Each row has a name. Each piece below is followed by the name of the row it came from, unless a question asks for something else. Each question is about the rows just above it. Places in a row count from 1.

[160 168  95 131 124  99 163 120 149 102 101  86 168  82  87  82 111 107
  95 102 126  92 105 146 100 125 158 178] -> V
[131 104 174  92  85  93 145 101 170 145 110 100 145 106 179 111 121 109
 125 136 164 151 145 154 126 142 106 124] -> N
[179 170 170  92 137 173 150 107 108 166 169 174  94 176 115 120 137 116
 105 137 101 150 138 167 123  95 149 143] -> C
[118 175 161 108 147  90  88 172 123 120 112 111 172  94 140 104 149 115
 162 144 129 108 118 145 159 160 128 111] -> X
[ 98 178  80 149 167  89  99  86  78 104 109  89  89 121 132 170 144 117
 172 165  87  89 177 173 107  83 165 107] -> E
Places of [137] in row C:	5 17 20
Times [160] occurs in X:	1
Every place of [145] in N:	7 10 13 23

[111 117 114 114 110 115 143 151 141 102 116 116 136 141 143 134 131 174
 119 113 132 143 104 140 155 111 164 127 143 143 121 120 138 146 126 139
 127 119] -> R
[155 127 104 111 111 131 143 138 127 115 143 113 139 120 143 143 174 141
 164 134 114 146 121 102 117 116 119 110 132 151 136 114 143 141 140 119
 116 127] -> W
[135 126 150 152 172 131 114 126  99 124 122 140 129 120 139 143 122 117
 102 133 132 130 145 130 134 123 131 135 115 115 127 130 104  63 137 135
 108 161] -> T
[134 127 151 158 153 130 126 136 126 144 121 106 130 122 145 150 102 115
 110 126 137 117 138 130 136 130 123 120 119 135 129 111  99 112 131 130
 120 128] -> J
asked: [135 126 150 152 172 131 114 126  99 124 122 140 129 120 139 143 122 117
 102 133 132 130 145 130 134 123 131 135 115 115 127 130 104  63 137 135
 108 161]	T
Where in the named rows is [144]?	J, 10
[127 116 119 140 141 143 114 136 151 132 110 119 116 117 102 121 146 114
 134 164 141 174 143 143 120 139 113 143 115 127 138 143 131 111 111 104
 127 155] is which row reordered?	W
Places of [130] in row J:	6 13 24 26 36

[135 143 145 123 110 113 130 179 109 119 129 130]  ger
[130 135 110 119 110 145 113 123 130 143 130 179]  sir
[110 119 130 145 130 135 134 130 113 124 110 179]  Baso
[ 97 143 126 118 149 144  83 143 117 119  93  98]  rize
[179 135 130 143 113 145 135 135 110 143 129 110]  somi
[179 130 143 130 123 113 145 110 119 110 135 130] is which row reordered?	sir
Where in the named rows is [98]?	rize, 12
Put [130 143 130 179 130 135 110 119 110 145 113 123] back in order: which row is it?	sir
[110 110 113 129 130 135 135 135 143 143 145 179] is which row reordered?	somi
Places of [135] in row somi:	2 7 8

[105 153 117 143 127 140 129 143 127 129 138 119 132 116 139 135 104 143
 113 140 134 125 119] -> filum
[127 125 104 140 132 113 134 129 153 127 116 138 143 135 140 129 143 116
 105 139 119 143 119] -> toz
[100 100 121  79 158 155 114 144 151 131 123 141 142 104 119 124 191 101
 123  89 131 180  95] -> beziv
[120  89 110 105 145 156 119 126 120 149 151 144 143 129 117 126 177 105
 111 115 107 181 106] -> kal
Where in the named rows is [181]?	kal, 22
At which places does beziv hold [100]?	1 2
Put [129 116 127 153 140 125 140 119 116 113 119 129 138 143 139 134 143 132
 135 127 143 104 105] back in order: which row is it?	toz

[148 115 154  87 122  93 150 147 165 151 156 120 149 113  90  93 117 156
 100 112 126 152 152 101 123 136 131 145 122 119 145 166 121 112 117]  mabu
[109  72 111 128 153 116 110 109 133 136 115 158 110  74 119 120 156 111
 112 157 154 111 113 111 153 101 148 107 155 156 156 122 151 160 156]  Zeve
[128 160 123 154 112 123 126 128  80  83 112 114 126 162 158 155 117 118
 156 118 111 112 123 156 111 136 111 123 112 124 130  93 111 118 116]  bamad
[158 155 150 109 107 140 155 160 110  96 145 112 158 155 140 142 110 145
 142 123 108 152 149 140 106 164 107 161 110 109 164 129 107 112 108]  Kiv
Count of [112] in bamad:	4
Times [110] occurs in Kiv:	3
Times [156] occurs in Zeve:	4
[126 114 128 124  83 123 112 158  80 160 162 118 136 123 154 111  93 155
 118 156 130 111 123 116 112 128 117 111 123 111 126 118 112 156 112] is which row reordered?	bamad
Which row holds these entries in another order? [117 112 121 166 145 119 122 145 131 136 123 101 152 152 126 112 100 156
 117  93  90 113 149 120 156 151 165 147 150  93 122  87 154 115 148]	mabu
Times [109] occurs in Kiv:	2

[138 143 130 118 128 144 119 124 133]  Zoge
[146 139 138  68 131 131  83 125 128]  loti
[124 126 128  98 135 130 122 143 140]  Revik
[128 130 128 119 126 119 128 128 122]  tutiz
[124 125 128 186 125 125 168 125 125]  bes
[113 112 120 174 112  91 132 118 115]  beb
[146 146 138 146 131 131 146 125 126]  Daned
[124 125 128 186 127 125 168 125 125]  kidi
Every place of [146] in Daned:	1 2 4 7
Which row holds these entries in another order? [ 68  83 125 128 131 131 138 139 146]	loti
Every place of [128] in tutiz:	1 3 7 8

